Here are some points, each followed by its number:
[-0.45 -0.64  0.13  0.29 -1.30 -2.03 -0.64 -1.39 -0.49 -1.28  0.16 -2.24
 -0.55  0.11 -0.62  0.11] 0
[-0.36  0.01 -0.05 -1.19  1.66 -0.38  0.67  0.09 -0.40 -1.10 -1.24 -0.76
  0.10  0.11 -0.06  0.02] 1
[-0.10  0.10 -0.44 -0.45 -1.60 -0.94  0.10 -1.12 -0.97 -1.10  0.24 -1.59
 -0.38 -0.54 -0.62 -0.63] 2
[ 0.29  1.58 -0.61 -1.19  0.18  0.19  1.58  0.09 -0.49 -0.54  0.90 -0.02
  0.19  0.11 -0.62 -0.63] 3
[-1.19 -0.64  0.87  1.03 -0.56  0.19 -1.38  1.57  0.25  0.94  0.90  0.72
 -0.55  1.59  1.60  2.33] 4
[-0.36  0.10 -0.61 -0.28 -1.86 -1.03  0.19 -1.04 -0.97 -1.01  0.16 -1.41
 -0.29 -0.63 -0.44 -0.55] 5
[-0.45 -0.64  0.87 -0.45  0.92  0.93 -1.38  0.09 -1.23  0.20 -1.32 -0.02
 -0.55 -2.11  0.12  0.11] 6
[-0.45 -0.64 -0.35 -0.93  1.49  0.10 -0.55 -0.56  0.90  1.51 -1.06 -0.02
 -1.03  0.29 -0.62 -0.37] 7
[-1.75  0.75  1.26  0.29 -0.47  2.06 -0.46  0.09  0.25  0.76  0.72  0.55
 -0.29  0.77  0.86 -0.07] 8
[ 0.38  1.58 -0.61 -1.11  0.27  0.19  1.58  0.09 -0.49 -0.63  0.90 -0.02
  0.19  0.02 -0.53 -0.55] 9
[ 0.85  1.76 -0.44 -0.37  1.19  0.54  1.49  0.00 -0.23 -0.93  1.07  0.25
  0.28 -0.54  0.21  0.02] 10
[-1.93  0.84  1.61  0.29 -0.56  2.41 -0.64  0.09  0.25  0.94  0.90  0.72
 -0.55  0.85  0.86  0.11] 11
[-1.01  0.10 -1.18 -0.45 -0.29 -1.03  0.58 -0.65 -0.49 -1.01 -0.67 -0.58
  0.28 -0.63  0.03 -1.20] 12
[ 0.29 -0.64  1.61  1.03  0.92  2.41 -1.38  0.09 -0.49  0.94  0.16  1.46
  0.19 -1.37  0.86  0.85] 13
Which two points above are nearest to each new point? Their numbers follow each, smallest number first.
[-0.45  0.10  0.13  0.29  0.18 -1.29 -0.64 -0.65 -0.49  0.94 -0.58 -0.02
 -0.55  0.11 -0.62  0.11] 7 12
[-0.10  0.19 -1.00  0.37  0.36 -0.46  1.02  0.36  0.34 -0.45 -0.50 -0.67
  1.67  0.38  0.95 -1.37] 1 12
[ 3.99  0.84 -0.61  0.29  0.18  1.67  0.84  0.83  2.47  0.20  0.16 -1.50
  0.93  2.33  0.86  2.33] 9 10
[-1.19 -1.38 -1.35 -1.19  0.18  0.19 -1.38 -0.65  0.25  0.94 -1.32  1.46
 -2.03 -0.63 -0.62  0.11] 6 7
[-0.45 -0.64 -0.61 -1.19  1.66  0.19 -0.64 -0.65  0.99  1.68 -1.32 -0.02
 -1.29  0.11 -0.62 -0.63] 1 7
[-1.10 -0.46  0.60  0.85 -0.47  0.28 -1.11  1.48  0.16  0.76  0.90  0.72
 -0.46  1.33  1.34  2.06] 4 8
[-1.19  0.10  0.13  1.03  0.18  0.93 -1.38  2.31 -0.49  0.94 -0.58 -0.76
 -2.03  1.59  0.86  1.59] 4 8
[-1.19  0.10 -1.35 -0.45 -0.56 -1.29  0.84 -0.65 -0.49 -1.28 -0.58 -0.76
  0.19 -0.63  0.12 -1.37] 5 12
[-0.18 -0.73  0.60 -0.45  0.83  0.66 -1.11  0.18 -0.70  0.38 -1.15  0.07
 -0.64 -1.93 -0.06 -0.07] 6 7
[-0.36 -0.07  0.13 -1.11  1.57 -0.55  0.67  0.00 -0.49 -1.01 -1.24 -0.76
  0.19  0.20 -0.14  0.19] 1 12
[ 0.20 -0.55  0.78  1.41 -0.95  0.10 -0.46  0.09 -0.49 -0.63  0.63  0.55
  0.19  0.77  0.12  1.41] 4 8
[ 1.03  0.10  3.09  0.29  1.66  1.67 -0.64  0.83  0.25  0.20  0.16 -0.02
  0.93 -0.63 -0.62  1.59] 6 13
[-1.10 -1.38 -1.18 -1.11  0.27  0.19 -1.29 -0.65  0.16  1.03 -1.41  1.29
 -1.77 -0.72 -0.71  0.02] 6 7
[ 1.86 -1.03 -1.18 -0.01  0.36 -0.94  1.20  1.10  3.12  1.68  0.16  0.72
 -0.67 -0.54 -0.83 -1.29] 7 9
